X: rows in several groups, each row roughly a mix of its group's directions
X (97 x 10)
[[ -5 -28  24  19 -25  -1  29 -17  -1  -2]
 [ -3  18  -7  -6 -29  35  19  18 -18  -2]
 [-13  34  -9  -8  12  28 -15  22  -1  18]
 [ -1  -9  18  -3  -9  30 -14 -29   2  32]
 [ 18  -4   3   1  34 -34 -12 -14  20 -10]
 [ 15 -11 -12  32   6   5  -5 -21 -13 -36]
 [ 11 -18 -32   2   6 -14  19  37   3  -1]
 [ -7  31  -2 -18 -17 -25   1  -7  32  12]
 [ -9  18 -25 -24  12   1 -37  13 -10   6]
 [ -7  10 -14  -4 -15 -26  28  26  -2 -27]
 [ 27 -11 -11  10  40 -23   3 -18   0   2]
 [ 10  -2  21 -26 -14  -7  -6   2 -41 -16]
 [  2 -24  -8  10  21  19  12  26 -33  -2]
 [-13  10  22  34  -7  19  16  -5  20  21]
 [ -3   8   9  16   4 -12  13   4  31 -42]
 [ 18 -22  14   8   9 -34   9 -24  14 -17]
 [ -9  22  29  13  -6  30  28   3   8   9]
 [ 21  14  29 -19 -34   1  -8 -14  15   1]
 [ -8  -4  44   7  -4 -11  17 -29   9  -8]
 [ -6  36 -14 -31  -3  20   4 -11  -6  20]
 [  8  41  -4  -1  27  19  -1  19  14   7]
 [ 18 -13 -13 -10  25 -40  18  -4  -3 -13]
 [ 29  26 -12 -24  -3  -5   6   2  -8 -33]
 [-17   1 -28  -8  16 -12  26  33  -2  11]
 [  5 -27   1 -31 -16 -10  13   7 -23 -27]
 [  2 -11   7 -19  -4  28 -37 -19 -10  18]
 [-39 -12 -18  -4  -7   2  11 -11  -4 -34]
 [ 11  -9 -28 -22 -28  -6  -6   4 -26 -22]
 [-19   2  17 -30 -10   5  -8  -2  -7  41]
 [ 24  20 -36 -19   6   2 -10  21  -8 -14]
 [-32  21 -20 -12  -2   6  16  -4  10 -32]
 [ 17  -5  -4  23  44 -22   5  -5   8  -4]
 [ -9 -18  -4 -15 -10  -6  33  -9  27 -29]
 [-12  16  -7 -37 -11 -34  12  13  -8  -3]
 [-11  28  -5  34 -19  28  -5  16   3   0]
 [ 23  -2  12  27   4   8  40   2  19  -3]
 [-16 -16  31  13  18 -21  -8 -25  17  10]
 [ 19  -9 -13  28  13  -1 -24  15 -30  13]
 [-16  18 -26 -32  -4   2  26  17  13   3]
 [ -4  40  15 -20  -8 -24 -15  -3 -17   9]
 [ 10 -16  12  11  48 -17  -2  -8  13   3]
 [-17  26  -3  29 -12   7  10  32   8 -17]
 [-11 -39 -25  13  -1  -6   8   2 -14 -26]
 [-13  14 -12  37  30  11 -10  -2   9  20]
 [ 11 -15  -1   6  -6   2  20 -30  15 -40]
 [ -4  27   9 -37  -9  13   6 -11   8  29]
 [ -3  -3  -8  42  21  21 -11 -12  19  11]
 [  5  -2  11 -37 -31 -22   3 -10  -1 -20]
 [  1   6  12  41  35   6  -4   2  18   6]
 [-12  48  -8 -24   0  17   4  -8   5   5]
 [ -8 -33  -2  26  20 -15 -11  -3  16  24]
 [  4  27   6 -27   0   2   2  17   9  39]
 [  8  -9  -8 -28 -29 -16  28 -21 -10   8]
 [ -9  12  17  40   7  27  -5  -2  17  17]
 [ 13 -19 -10 -30  15 -37  11  -4  -8 -14]
 [ 23  -8 -23  -6  29 -32   2   0  -9 -18]
 [ 34  -6 -29   6   3   9  21 -17  -1 -25]
 [ 49 -16   8  21   7  -7  -4   7  -1  13]
 [-13  29  40   1  -3  19  20  -9   7   0]
 [ 18   4  21  28  -3  29 -19 -18  17  11]
 [  8  12  -8 -11   6  -6  -5  36  -4  41]
 [  9  22  26 -23 -26 -16 -18 -21  -5  -6]
 [  5 -13   6  34  23  27 -17  -7 -23  -1]
 [-10  -3 -20 -29 -10 -22  29  20  16  -1]
 [ 12   0   5  25  15  26 -18 -26   4  27]
 [  3  -1   1 -35 -10   9   5  -3  -7  44]
 [ -3  20 -23  -3 -44  12   6   9 -15  -8]
 [ -3  30   9 -34 -21 -30  -2  -2   0   2]
 [ 12  -4 -21 -28 -30 -16  22 -15 -16  -1]
 [ 42   8   0   8   9   7 -14   2 -17  31]
 [ 19  -6 -26 -19  -3 -34  23  -7 -13 -12]
 [-27  -1  26   3 -31  24  16  -6 -12   8]
 [-11 -18 -26  31  26  14  10   6  18   6]
 [  0  14 -22  -8 -43  -5  25   4 -12  -7]
 [ 42 -29  17  17   0  -5  -4 -11  -2   9]
 [  5  -8   8  28  24  25 -14   4 -33   3]
 [ 24   1  26  31   9 -16  -5  11  22 -15]
 [ -6   6  -3 -28 -25 -30   2 -18  23 -14]
 [  6 -14  13  11  42 -27  14  -1  16  -2]
 [-10  37  -1 -25 -16  26  -2  11 -17  -6]
 [ 40 -20   0  19   1   3   7 -25   1 -21]
 [-37  35  -2 -19  -2  14 -10  -6  -9   9]
 [ 41  10  16  28  13  -2 -18   4  -2  11]
 [-27  32  -8 -25  -3  17  -9  -6 -15  21]
 [  2  -3 -17 -31 -28 -23  23   3 -13 -14]
 [ -6  43   4  10   5  -5 -13  -3  19  30]
 [-15  28  32   6  -6  29  22   0   5   8]
 [-35  23   5 -30  -6   0   4  15  11  19]
 [ -2 -18 -23  13  15  17  27  29  16  13]
 [ -4  26 -27 -20  -5  23 -15  25 -16   4]
 [  3  17  14   9  18   9 -13  16 -44  13]
 [ 12 -19   2  34   7  34  -3  -9  21   5]
 [ -9 -32  22   5  -4 -30  -4 -30   3  -5]
 [ 22  24  -2   3  41  -8  -4   5  25  -2]
 [-10 -43  21  -3 -13  -2 -11 -19 -14  15]
 [ 32 -10  -6  26  21 -10  21   5  24  -2]
 [  0 -23  21 -10  32 -29  15  -5  15   1]]
the three rows of each list that fit no group, in list order (the others fit one group, some only roughly)
  z597: [ 1 29 -2  6  1  0  2  3 40 32]
  z659: [ 10   3  29  -3  -5   7 -25 -11 -18  37]
  z48: [ 20 -22   8  -5  24 -16   6 -34   0  21]
  z305: [-23   7  18  21   6  29   9   7  11  32]
  z549: [ 29 -23 -25  24  -6   3  26  12   3  -3]
  z900: [-15  13 -10  13  20  23 -13  26   6  31]
  z874: [-24  18   8   6 -39   7  24  15   9   2]
  z184: [-11  37  15  12  -1   6   4 -24  30   8]
  z783: [ 6  7 -9 21 -7 34 27 26  1 16]
  z906: [ -1  17  37 -12 -17   2 -19 -25 -19   7]
  z880: [ -4 -12  -7  -8  -4 -21  28  22  29 -25]
  z714: [ -2   2 -14 -19  13 -41  27 -18  -4  -1]
  z644: [-45   3   4 -31 -12   4  -1   0  -4  17]
  z415: [ 10 -28  12 -11 -20   2  -8 -28  -5 -32]
  z583: [-42  -9  -4 -18  -6   3 -14   3 -24  22]

z184 z906 z714
  z294: [-17  41  -8  10  20 -12  -3  14   4  25]
  z187: [ -7  30  11 -16   5 -21 -23  -7 -34   2]
  z893: [  2 -29  10  23   0  24  28 -15  18 -12]
  z837: [ 16  17 -18 -31  -3   8   4  13  -8  37]
  z178: [-23  20  -6  -8  27   3  -2  37  18   1]
  z717: [ 21 -23  -4 -15  35 -10 -22 -19  -8   3]
  z282: [ -8  -7 -12 -24 -18  14 -36 -14 -24   5]
  z631: [-19  26  30 -27  -7  -2   3  -8  24   6]
  z380: [-15   7 -23 -24 -22  16 -18  15 -28   1]
  z755: [ 18 -21  -8 -24  32 -29  -6  -7  -7 -10]
  z483: [ 14  27  26  14 -10  12 -24 -19  15  17]
  z938: [ 15 -13   0   2  45   4 -29 -13   0   7]
  z698: [-30  20  15 -34 -12   9   5 -16  10  13]

z893 z178 z282
  z165: [ -8  19   0 -29 -32  13   0   0 -27 -18]
  z494: [ -2  19 -10 -27   0 -16 -12   2  13  41]
  z673: [ 39  12  -3   9  26 -13  15  -1  20 -17]
  z11: [  2   2   4 -34  -6 -38  25   9  -8  -7]
  z389: [ 14   7 -26 -36 -14  13  27  -4   5  12]
  z961: [-28  14   4 -28  -9  12 -11   0 -15  34]
  z953: [-42 -13  17  -1 -23  11 -12  -8 -18  11]
  z137: [  6  -1  13 -35 -22 -33   3  17  12   1]
  z422: [-14 -24 -27   3  23  -5  18  22 -21 -10]
  z343: [-14   1   9  -3  37 -19 -31 -10  16  13]
  z30: [  5 -10 -15 -11 -41   5  15   8 -26 -18]
  z635: [  8   3  13  35  25   0  18 -14  20  21]

z494 z11 z137
  z404: [ 12 -17  -3 -31 -11 -30  28 -17  -3   3]
  z850: [-11   0  23  10  -7  36 -19 -14   9  26]
  z687: [ 40   1 -25   1  10 -15  17   6   9 -23]
  z589: [ -7  -7   1 -16  22 -23  -8  31  -4 -33]
  z801: [-29  13   8  23 -29  22   1  -5  18  14]
  z150: [-16  18  -4   9 -18  35 -27  21  -5  -6]
  z321: [-32  26   2 -16   8  12 -31   7  -4  17]
  z620: [ -3  48 -13 -16  16 -12 -14   5   6  -6]
  z481: [ 17 -18   7  11  44 -11  -7 -20   6  13]
  z957: [  5  21  -3  31 -10  12   8   6  11 -40]

z801 z620 z957
  z664: [ -9  10 -12 -11 -50   1  16   9 -12  -7]
  z910: [  3  29  15  25  15  10 -25  -7 -10  26]
  z593: [ -1   3 -23 -20  11 -14 -39 -19  -5 -18]
  z914: [ 27 -19 -18 -20  20 -23  -1 -22 -14  -1]
  z946: [  4  13  -5  -5   0  -5  30   0  34 -34]
  z18: [-32  12  24   6 -20  11  12  28  14  -8]
  z601: [ 14   1  33  16   6  -8  30 -21  22  -7]
  z970: [-23  15   9   0 -44  20  11  12   3   3]
  z630: [ -7  11   4   7 -39  31   4 -17  -1  22]
  z882: [ 14  -8 -23   5 -29  23  22  22 -17  -3]
  z367: [ 11   0  18  20  -5  35 -25 -10  14  22]
  z629: [-19 -19  23  12 -28   7 -19 -24 -11  16]

z593 z367 z629
  z484: [ 30  -6 -23 -16   4 -28  -8  -4  -5 -28]
  z858: [  4 -24   3  17  -4   6 -18 -38  17 -21]
  z771: [-17   0  20  28  29  -4   2  23  22 -11]
  z277: [-10  17  30  13   1  -3  15 -13  24  31]
  z672: [ 26  21  32 -20 -23   8  -6   6 -10  13]
  z669: [  3  11   9   5 -40  30  22  -3  -8  11]
  z373: [  9 -22  -5   1 -41 -10  30  13   9  -5]
  z650: [ 15 -27   9  11  -6  16  -6 -41 -18  -2]
  z400: [  7  13  14  36  17  25 -22  -8  -7  16]
  z439: [-31  30  13 -30 -10  12   1 -13   4  11]

z277 z669 z373
  z249: [ 17  26  -7  21  21 -10  -5  37   6  -6]
  z297: [ -3  32 -33  13   8  10   5   4   0 -31]
  z748: [-21  33  -3  -6  -3  24  17  19  -8 -24]
  z142: [ 34 -13   4  16   1 -16  30 -10  12 -22]
  z457: [-14  25   6  -4   6   2 -11 -16   8  46]
  z350: [-17 -23 -29 -15  11 -19  19  13 -14 -19]
  z59: [-11  22   1 -24 -15 -36 -13 -22  -1  -9]
  z299: [ 13   8 -36  -4   0 -19  -3  19 -19 -29]
  z546: [ -9  24  23 -16   7  31 -26   8  -4  17]
  z480: [-29  -5  29   2 -10   3 -16 -31   0 -20]

z748 z457 z546
  z660: [ 26 -40  -4  10  -5   3   8 -26  -9 -13]
  z723: [-12 -24 -28   4 -27  16  -4  18 -21  15]
  z295: [-19  50   6  -5   5  14 -15  -9   0   1]
  z765: [ -9  39  -5  -1  13 -10   4  24  -1  31]
  z336: [ -7  -4   4 -19 -33 -18  40  -5   1   4]
  z955: [ 13  11 -20 -38   4  -8 -33   3  -8  11]
  z937: [  2  -9  -8 -27  -7 -36  34  -6  -2  -6]
  z23: [ 21 -14   5  -9 -25   0  27 -20  10 -30]
  z564: [ 32  -9 -16  13   3 -10 -16 -15 -26 -27]
  z158: [ 29 -10  -2  33  10 -12 -11  31  -9   5]
  z248: [ 15 -36   6   4  -8  -1  14 -32   0 -24]
  z339: [22 12 13 14 -1 31  8 18 16 29]
  z493: [-21  17  -6  -9 -33   9  -3  34  -1 -17]

z955 z23 z564
  z643: [ 34 -19 -27  -4   3 -27  -1  -2  -3 -22]
  z55: [  3 -16   3   0 -42  10  27  -3 -19 -14]
  z112: [ -7 -32  -7 -33   8 -19  20  12 -10 -14]
  z388: [-13 -15   3  35  -1  22  20  11   9  29]
  z207: [ 28  39 -14 -12   8  12   1   8  -2  24]
  z269: [ -6  -4  23 -15   7 -32 -18 -33   2 -14]
  z192: [ 26   0  13  42  10  -2 -16  -8  -4 -21]
  z275: [ 19 -13 -17  -4  36 -26 -14   2  -8 -21]
  z245: [ 9 11 -2 48 24 12 -1 -3 12 11]
  z686: [44 23 10 16 14 -4 -1 13 14  5]
  z191: [ 10  27  15 -17  -2  -1   1  30 -25  24]
  z883: [-15  -3   2   5 -49  13   9  19   4 -13]
  z196: [ 22 -37 -23   2 -21  14  11  15  -7  -5]

z112 z883 z196
  z22: [ -9   1  26   9  32 -20 -14 -19  24   9]
  z752: [ 42  20 -17  -8   9   3  12  16   2  22]
  z876: [-27  14  19  12 -27   9  25  17  17   1]
  z418: [  8  11  -3  31  26  25 -32  -2   1   6]
  z498: [  8   8  21 -20 -22 -11  13 -23 -11 -33]
  z429: [-18   6   7  -7 -38  -9  37   8   5  -2]
  z840: [ 15 -14  22  19   2  -3  27   9  14 -35]
  z724: [  1 -35  -7 -15  -9 -11 -27  -3 -30 -10]
  z934: [ -1  -9  10  14  18   3 -21 -13 -44 -15]
  z722: [-12 -15 -24  -6  -7  11  14 -28  -6 -36]
  z485: [-42   2  24  -6  -7   5  -7 -22   7 -21]
  z322: [ 28  17 -12  11  10 -15   3  23  -1 -35]

z840 z724 z322
  z904: [ -9  -6 -38  15   6  11  -7  -8 -31 -22]
  z107: [  7  24  11  14  17  15  -1  27 -20  29]
  z180: [ -8 -13   8  -7  19  12 -43 -27  -5   2]
  z617: [-26  14  32 -24 -11  19  -1  -3   7  22]
  z701: [  5  27 -14  22 -27  33  -9  -4  -9  10]
  z273: [  8 -24 -44   3  -8   2 -10  22 -13   8]
  z979: [ 28 -22  18  25   0 -12   4 -16  16 -25]
  z688: [-16  -5  11  10  40  14 -28  -4  19   6]
  z743: [-10   2  14  -4 -38  26   6 -19   1  25]
  z637: [-14  16 -23   7  16   1  19  22  26  25]
  z525: [  4  12  -3 -28  17 -28 -32 -13  -2 -17]
  z809: [-17  17  -6 -13 -38   5   7  27  -8 -19]
  z242: [ 12  23 -11 -34  -9  16  21 -24   9   7]

z180 z617 z688
  z679: [  8 -13   5  -4  27  16 -46  -9  -5   6]
  z247: [-4 18  5 47  5 14 14  1 18 12]
  z972: [ 18 -15 -13 -24  22  -1 -36  -9 -17  -4]
  z433: [ -3   0   3   3  -2  20 -25 -33 -34  13]
  z811: [-27  18  18 -33  14   0 -12  -8  10  22]
  z21: [ 14   6  -2 -31  -3 -23 -11 -18 -13 -34]
  z756: [ -3 -35  -5  -4  -8  -5  -4 -26  -6 -37]
  z709: [-13  10  29  11  29 -12  -8 -18  27  12]
  z108: [-10  21   5  25 -27  28  -7  24  -6  10]
  z387: [-13 -17  16 -47 -19  -7   5  -4  -6   2]
  z781: [  3 -30 -15   5   4 -41 -20  -5   6 -16]
  z219: [ -7  22  -4 -32  -4 -24  12  25 -21   6]

z811 z108 z781
  z518: [  2   4   6  13  43 -15 -15  -2  27  14]
  z371: [ 13 -12 -24 -29 -33  -4  15   0 -12 -17]
  z514: [ -6 -20  12  30   4  -9  -6 -13  10 -40]
  z362: [ -6   7  -4 -34  -5 -35  -1   5   6 -30]
  z867: [ 20  -2 -10  35  39  -6  -5 -11   7   1]
  z519: [ 15   2  -8  35  27  23 -20  -3  -7 -17]
  z835: [  6 -47  -7  10   1  18   9  -6  -2 -25]
  z529: [-11  10   5  -4 -45  28   3  -8  -4  16]
  z538: [-29  12  42  -2   4  -5  -5 -25   6   3]
  z605: [ -5  37 -13 -27   0  21 -15  17 -14  -4]
  z259: [  8  -5 -24 -23  12 -28  -4  16 -12 -30]
  z596: [ 40 -20 -15  22   7   3  -8  -5 -23   4]

z371 z362 z519
  z7: [ 22  -6  26  15   3  29 -16   2 -30   2]
  z210: [-24  17 -30  -9   1 -33   7  -8  21   1]
  z609: [ 23   2 -23   6 -19   3  11  24 -22 -29]
  z695: [-4 31 -6 12  3 -2  8 10 34 31]
  z508: [ -7  12  10  -5 -39  28  22  -5 -15  13]
  z97: [-22  15 -12  -5  21  11 -32  14   0  28]
  z109: [-17   1  46   8  -1  -9  -9 -21   0  20]
  z988: [-32  15  15 -28 -10  12 -10 -15  -7  24]
  z838: [  5  33  16  20   1  14 -19 -14  19  23]
  z522: [ 17  18  42  -8  -4   0  -6 -13  21  20]
  z552: [  9  24   0 -18  -5   3  22  36   2  26]

z609 z508 z109
